In the rows, zero is written as 128.
One turn sends every row of this set to another row. A few are shown first. Where does it send the rows asked after them?
femid: [146 142 116 144 140 143 102 106 114 160 144 159 137 146 151 110 118]
Bel: [136 135 121 124 122 149 126 165 131 137 122 150 114 148 131 114 119]
sovi: [123 128 112 139 125 149 107 145 111 149 121 161 141 165 137 130 112]
Ralu: [154 153 139 112 141 149 111 117 160 154 133 148 158 126 123 111 124]
Zipug: [134 134 126 126 164 137 124  68 127 141 102 134 153 110 132 125 117]
tubo: [116 127 131 137 123 134 122 159 130 145  69 132 133 136 135 115 129]
Basob: [ 98 106 111 136 140  95 122 122 137 159 141 125 140 120 153 115 112]
luzo: [148 141 123 124 127 134 113 157 159 145 123 164 136 118 119 131 127]
vokom: [146 134 136 114 146 145 127 125 135 150 149 129 113 143 136 101 117]
Toz: [128 134 143 146 113 109 115 153 125 135  90 150 145 111 138 130 131]
kozu: [115  97 105 141 140 128 129  75 149 127 100 154 147 119 131 120 131]
Bolon: [146 132 118 116 149 177 107 100 144 161 121 152 152 126 127 118 117]
todo: [134 144 141 120 153 126 136  95 121 146  97 121 129 150 129  96 116]
kisu: [121 122  99 132 145 167 113 135 152 151 116 142 154 151 121 137 112]
soge: [144 164 150 116 145 120 124 102 120 144  90 143 151 129 126  97 127]
siku: [103 107 112 153 138 136 118 125 125 138  97 130 169 130 141 154 113]
potal: [113 126 120 110 136 104 126 117 121 106 111 166 151 111 135 101 151]
lupo: [109 110 115 142 148 125 128 139 152 130 105 118 153  99 131 151 124]
Fekuf: [134 132 118 104 164 161 127 119 130 135 155 129 131 126 138 113 121]
meni: [114 144 126 114 123 108 129 121 135 119  94 158 165 139 128  91 146]
raz: [104 145 101 135 111 141 119 125 131 156  99 145 182 118 150 102 115]
kune: [135 128 114 139 131 118 107 141 140 132 153 162 146 116 133 151 124]
voge: [127 137 123 140 158 127 128  74 108 148 109 130 140 142 141 110 111]
tum: [119 109 146 103 111 143 133 131 139 143 103 146 133  92 134 107 107]
ribi: [114 105 114 117 142 127 138  98 140 104 108 156 138  96 132 117 140]
fole: [133 137 132 111 172 126 133  89 124 127 119 129 137  94 131 118 126]
romum: [125 133 110 152 105 122 120 113 155 150 114 152 156  90 147 113 116]
Dezer: [104 122 115 149 128 141 130 140 110 134  90 119 139 147 150 128 115]
Tofet: [108 102 113 144 133 114 132  87 135 131 107 146 143 159 134 109 123]
Resa: [124 126 125 145 126 106 131 150 134 115 116 129 136  96 142 140 129]
zuz: [143 153 117 129 150 129 104 114 120 144 162 155 160 125 147 118 127]
lusu: [102 107 137 104 122 142 138 123 146 143 116 116 163 124 132 119  97]
lag: [113 124 132 123 123 119 143 106 140 123  95 137 146 165 126  92 124]
Rera: [141 160 136 119 155 106 126 100 107 127 117 143 145 104 135 104 134]
Dudit: [ 97 119 114 118 133 114 114 144 105 156 118 146 136 121 156  91 125]
Fava: [122 119  97 130 145 151 129 139 149 125 153 131 138 127 129 148 110]

lag goes to Tofet
fole goes to Rera
Where do these go?
femid goes to Bolon
kune goes to luzo
Dezer goes to siku
romum goes to tum

One turn sends every row of this set to another row. A few are shown first. Where does it send the rows asked after them?
pep: [128 106 134 124 139 113 147 153 120 121 170 165 114 150 139 158 132]
Rurum: [130 132 113 123 105 114 122 128 102 137 151 122  91 131 106 155 135]
kabo: [120 160 132  99 114 126 119 138  91 121 155 156 119 128 156 117 124]
Tepap: [117 144 115 131 120 135 135 179 130 138 137 157 111 132  95 130 100]
bikog: [135 124 137 146 130 110 138 159 130 143 153 170 126 124 105 139 127]
Gagaz: [112 151 132 128  91 119 154 145 105 110 189 137 120 122  98 146 116]
Nagav: [123 142 135 135 138  94 154 149  99 107 128 125  97 119  91 140 150]
metan: [106 136 140 122 122 122 118 144 139 157 172 138 116 110 122 105 143]
kemir: [124 133 138 131 101 171 163 137 103 106 135 128 131 119 117 153 117]
Gelem: [117 136 130 132 145  96 162 155  98 113 129 124  99 112 102 143 149]
febo: [105 145 138 113 131 142 124 153 116 114 147 165 114 129 168 110 132]
gizo: [140 120 106 142 127 128 144 149  89 121 120 161  80 120 133 131 139]
Rileg: [106 134 131 106 127  90 138 130 102 128 162 158 111 109 144  99 128]
kug: [125 132 123 129 126 123 146 138 127 146 172 139 103  93 131  91 124]
sof: [128 118 126 142 127 137 154 145 120 105 145 101 108 116  88 126 128]
digid: [126 150 165 140 145 123 156 127  89 144 151 143  96 144 140 127 154]
Pegu: [ 93 148 146 141 117 147 151 138  97 128 148 129 109 146 108  91 105]
bom: [116 129 132 135  98 167 172 138 104 113 136 130 119 124 128 147 115]
ful: [121 156 161 148 134 118 136 130  94 133 146 127 113 140  97 103 141]
Baf: [104 159 145 118 119 156 128 160 133 125 175 152 119 117 136 101 121]
fino: [106 149 134 122 124 128 171 148  84 113 120 153 115 121 133 168 134]
suk: [103 123 131 120 139 107 117 135 120 145 146 152 109 125 155 113 149]
Nonub: [109 131 114 105 129 140 145 170 124 115 159 151  97 156 131 150 105]
gomu: [144 162 126 114 114 155 126 142 117 138 166 140 109 110 150 105 121]
fumu: [123 149 141 123 121 123 169 150  85 121 124 148 108 125 135 169 147]
kam: [ 97 137 145 128 127 155 173 131  89 133 150 142  92 151 149 116 124]
tibu: [118 139 126 145 115 135 178 167  94  91 159 173 112 110 127 123 122]
dop: [122 120 127 148 118 137 157 144 116 102 145 107 106 119  86 125 120]

Pegu goes to kam
Rurum goes to Gagaz
Where do these go?
kabo goes to Rileg
febo goes to suk
Nagav goes to dop
Tepap goes to Nonub
Gelem goes to sof

One turn sends every row of this set to another row. A few are shown first. Where does it send the rows asked after them?
Lufid: [154 112 148 120 102 156 134 156 120 123  86 108 150 126 131 115 129 147
 125 135 137 131 130 123 140  89 135 123 130 149 118 144 166 133 155  93
 163 123 121 139 131 111  96 113 104 142 141 116 155 133 103 121 122]
matos: [138 125 135 122 138 126 118 142 118 137 109 161 127 149 158 155 105 127
 122 139 129 127 145 126 120 126 113 115 156 131 142 106 153 129 142 125
 122 125  98 107 122  96 153  76  98 143  89 123 121 125 121 103  91]
nuv: [150 108 105 140 145 132 147 123 119 116 104 132 157 126 134 116 107 109
 139 128 126 124 130 104 103 139 110 116 172 152 133 158 112 152 130 119
 137 185 106 145 131 119 174 110 137 115 119 117 136 145 130 110 104]
lifik: [132 103 134 107 105 174 141 139 118 111  77 129 174 114 108 154 125 137
 139 136 109 126 109 117 130 125 140  97 123 148 104 156 155 102 150 103
 151 127 104 121 129 145 131 104 120 118 136 114 166 142 112 148 124]
tidad: [138 123 131 107 123 139 125 145 117 101 104 143 147 144 162 155 123 106
 128 133 133 153 142 122 114 138 132 113 144 131 147 119 148 122 158 140
 122 136  80 111 115 124 153  94 130 118  91 132 139 113 152 122  86]
Noge: [126 130 114 138 126 104 153 104 116 134  89 124 142 133 160 154 138 149
 132 135 127 140 109 123 150 124 118 119 144 146 126 131 134 134 158  90
 148 128 127 121 127 101 157  94 152 108 139 131 139  93 107 107 107]
tovoz: [128 137 109 110 119 120 115 105 128 103  68 119 112 144 128 155 119 145
 136 140 129 167 142 137 134 130 116 142 118 165  82 143 131 130 108 103
 113 143 127  96 119 110 114  93 142 116 141 125 136 140 116 120 129]
mas: [138 112 131 114 131 145 114 136 134 103 118 149 130 148 142 148 106 100
 121 146 111 145 145 141 118 145 142 109 152 135 135 119 147 101 146 137
 105 138  88 119 123 123 139  94 129 111  92 130 125 110 148 117  86]
guzib: [143 101 101 134 130 157 132 143 107 107  79 113 116 126 132 126 105 129
 106 168  99 115 141 130 124 132 164 121 154 129 118 140 154 100 131 119
 137 132 111 144 158  84 141 102 144  98 115 118 143 128 109 101 121]
gab: [125 120 121 143 101 143 117 119 122 122 137 107 130 145 121 135 121 144
 123 149  80 125 164 117 129 154 156 126 131 149 103 131 119 140 113 125
 129 163 121 132  76  95 135 119 107 133 130 112 130 140 114 105 150]
nogiz: [131 115 105 116 126 129 131 127 122  96 100 103 148 129 104 128 113 126
 130 184 164 100 156  97 120 109 133  99 151 159 123 132 158 137 136 104
 127 139 101 109 118 109 130  57 120 123 145 123 131 133 137 136 116]
pof: [129  96 112 140  96 169 120 114 102 122 110 117 151 142 122 111 102 109
 132 158 161 106 164 103 122 134 157 112 179 161 136 137 138 141 147 126
 127 118 111 115 103 119 133  83 112 121 136 115 150 134 116 118 133]
Nuli: [126 119 112 147 111 148 128 105 133 144 109 131 131 114 115 133 107 158
 112 142 107 116 149 116 128 122 141 125 116 163  91 135 135 132  95 107
 122 148 122 136  85 113 118 116  94 126 144 101 123 156 124  86 139]
zof: [119  85 138 122 113 126 127 119  90 130 107 147 147 113 165 148 137 136
 148 152 103  80 141 141 146 120 119 120 137 146 134 131 149 140 156 112
 128 121 101 103 130 106 153  91 137 107 143 107 123 123 104 127 124]
tubub: [142 125 101 132 156 121 137 112 128 119 108 140 119 131 131 168 108 139
 117 133  86 116 179 128 121 141 142 113 155 145 113 143 115 144 124 113
 152 158 105 131 112 107 138 116 134 131 153 109 155 112 132 129 159]
Pib: [148 124 126 134 122 111 118  82 129 126 117 123 149 167 140 128 102 146
 125 115 124 125 127 144 141 142 122 143 163 160 118 149 149 125 139 101
 123 125 127 130 140 101 137 125 149 106 130 126 119 135 106  90  91]
Boz: [145 120 117 111 131 156 123  93 108 128  92 136 147 114 159 154 109 137
 138 117 127 130 137 128 134 131 152 122 122 162  93 134 131 147 115  94
 136 139  97 128  83 129 145 142 136 104 153 112 133 129 144  85 152]
Mepo: [123 151 139 141 131 123 146 149 114 133  77 127 137 133 117 139 109 119
 108 116 111 126 145 127 136 125 142 124 109 192 138 153 147 129 131 134
 125 144 106  98 108 150 144 102 139 107  91 126 122 123 123 150 120]
dis: [112  94 107 112 144 118 126  96 140 109  98 104 166 173 107 117 122 147
 133 139 114 112 117 120 129 114 129 110 141 135 123 138 135 141 128 118
 120 151 106 114  92  92 152  83 104 117 122 117 112 135 119 135 116]
Nezem: [136 119 128 121  92 116 108 115 119 115 112 123 170 135 148 142 131 137
 144 161 111  99 138 132 134 127 137 132 139 151 113 155 167 105 155 119
 119 123  97  79 137 123 127 107 153 117 134 120 118 162 101 105 119]
Goki: [100 105 109 139  78 129 141  96 131 111 106 124 164 163 122 109 151 131
 134 135 135 118 133 109 150 139 137 110 132 135 127 132 116 136 141 129
 124 138 130 130 100 142 153  89 114 127 114 125 144 136 116 107 113]
Doto: [166 129 155 144 142 134 138 129 132 130  87 101 155 137 139 143 132 116
 136 133 113 132 163 108 138 133 158  92 121 163 144 123 159 149 116 112
 106 113 112 130 112 129 144 111 144 166 108 146 120 135 133 110 104]
vogal: [154 126 105 132 127 117 149 143 143 107  89 129 124 151 118 113 148 124
 133 146 118 127 137 110 119 135 163 113 176 156 122 137 102 108 135 127
 165 163 111 130 128 106 136  97 147 119 118 117 138 133 118 100 107]
bip: [156 101 130 136 123 150 147 139 112 140 107 109 149 119 118 128  91 140
 113 144 120 113 125 130 128 110 129 107 124 143 111 163 179 134 153  87
 133 127 115 153 138 138 120 122  93 143 146 119 145 131 106 119 127]
kem: [136 142 124 123 117 128 111 113 131  98  90 138 152 128 142 139 124 124
 150 124 134 154 179 108 115 131 127 126 149 137 103 157 113 142 114 114
 138 157 128 128 130 120 117 125 173 142 142 135 158 158 126 119 137]
Von: [168 109 132 121 113 178 140 157 129 121  99 136 152 120 120 134  89 137
 141 124 118 110 110 128 126 119 137 115 151 178 101 152 165 148 154  90
 155 134  88 109 105 111 132  96 119 125 128 102 129 144 122 113 146]
Lubor: [135 140 129 134 112 130 112 142 133 129 117 154 141 146 153 153 107 111
 123 150 130 142 141 112 123 133 120 117 154 128 129 114 159 108 148 124
 115 128 109  99 125 118 142  81 112 146  86 131 123 136 115  83  94]
goka: [115 127 130 125 120 147 128 130 109 120 125 141 157 154 151 136  91 112
 118 136 128 146 159  99 111 122 133 129 151 109 157 126 141 118 156 130
 118 134 106 114 126 126 132 102 103 122  88 126 117 110 110 131 101]
gimi: [116 136 128 117 123 120 137 141 124 105 118 145 137 155 134 140 109 126
 114 149 125 138 165 106 118 117 129 123 139 119 152 121 147 106 148 124
 124 138 108 113 139 121 120  83 102 123  94 126 114 107 121 143  87]
zer: [133 158 149 134 139 155 104 139 144  99  88 125 155 145 120 147 122 103
 110 109 114 126 152 100 159  99 132 119 121 154 144 116 134 123 103 108
 137 137 121 107 145 120 155  97 115 131 126 121 125 129 105 110 134]
vus: [131 113 105 125 118 133 132  94  86 120 102 121 114 145 146 169 105 138
 125 123 126 135 153 129 144 156 129 137 122 154 109 118 128 171 124 109
 127 134 107 132  95 128 153 132 127 119 141 112 133 119 111  98 151]
Mog: [148 123 113 119 146 144 159 108 112 122  95 133 142 120 132 144 118 163
 127 126 104 105 181 121 106 119 158 119 116 148 121 153 116 128 106 107
 153 153 106 145 106 109 123 135 117 118 156  95 135 129 141 136 132]
Nir: [160 108 142 120  93 155 155 161 122 110  90 155 130 115 114 125 112 138
 152 136 144 103 122 130 133 127 139  96 131 166  95 145 156 139 146  84
 147 122 106 133 131 142 128  90 138 140 127 123 130 152 127 110 128]
pebi: [133 135 121 133 115 157 149 115 128 105  88 135 166 110 132 126 126 125
 151 128 110 150 179  96 106 121 140 124 112 137  99 162 129 111 117 106
 140 158 144 135 109 125 114 129 143 115 159 113 145 147 124 117 135]
lapu: [141 130 120 104 127 128 131 110 130 110  65 151 118 124 132 138 131 139
 147 123 120 137 158 139 136 131 136 120 113 177  75 151 146 118 113  99
 130 129 122 118 107 123 127 104 135 100 167 120 146 138 152 105 126]
Tazu: [136 146 137 136 151 143 124 133 117 130  74 134 142 158 122 148 106 114
 112 103 120 111 155 110 133 120 144  99 117 145 146 141 131 121 106 120
 120 111 113 115 149 143 179 106 110 143 126 132 127 133 103 124 135]
digag: [121 125 121 125 114 125 144 128 105 140  61 131 139 121 132 128 135 161
 147 128 138 139 157  94 111 109 127 120 103 148  94 139 145 149 109 114
 138 128 127 128  78 101 138 106 108 134 153 117 134 165 121 104 132]
Rodi: [115 130 125 121 108 115 133 129 105 120  87 113 137 129 136 133 139 160
 151 147 123 142 157 111 106 134 117 111 104 141 102 156 121 154 105 119
 117 161 126 125 100  99 150  90 122 146 130 139 144 159 131 144 121]
Rezor: [144 123 103 127 106 152 136 144  93  94  78 107 154 113 158 129 118 133
 112 145 136 121 146 108 123 127 119 139 137 138 133 153 162 138 136 122
 145 145  99 137 164 101 158 109 143 105 108 122 165 152 131 103 105]
mos: [159 125 152 155 145 157 131 128 152 138  87 110 152 125 140 141 128 112
 122 125  82 141 158 123 144 126 137 109 136 190 147 134 153 145 119 119
 108 125 120 108 111 106 135  85 119 142 112 128 139 120 137 126 109]
fekag: [150  86 151  94 115 171 127 133 110  93 102 130 168 131  99 144 117 141
 135 122 110  95 131 125 139 130 140 109 128 150 116 133 161 126 136 101
 156 128  93 150 129 131 128 129 115 118 137 101 143 150 115 137 114]
mesog: [124 131 164 132 137 137 126 152 106 113  89 126 142 133 116 128 108 102
 125 119 119 126 147 117 147 118 154 124 118 174 136 118 145 141 121 123
 126 146 117 125  98 133 134 125 159 108  89 127  91 124 106 128 123]

Pib goes to vogal
Rodi goes to vus
Where do these go?
Boz goes to pebi
Nir goes to fekag
goka goes to Lubor
mesog goes to zer
nogiz goes to zof

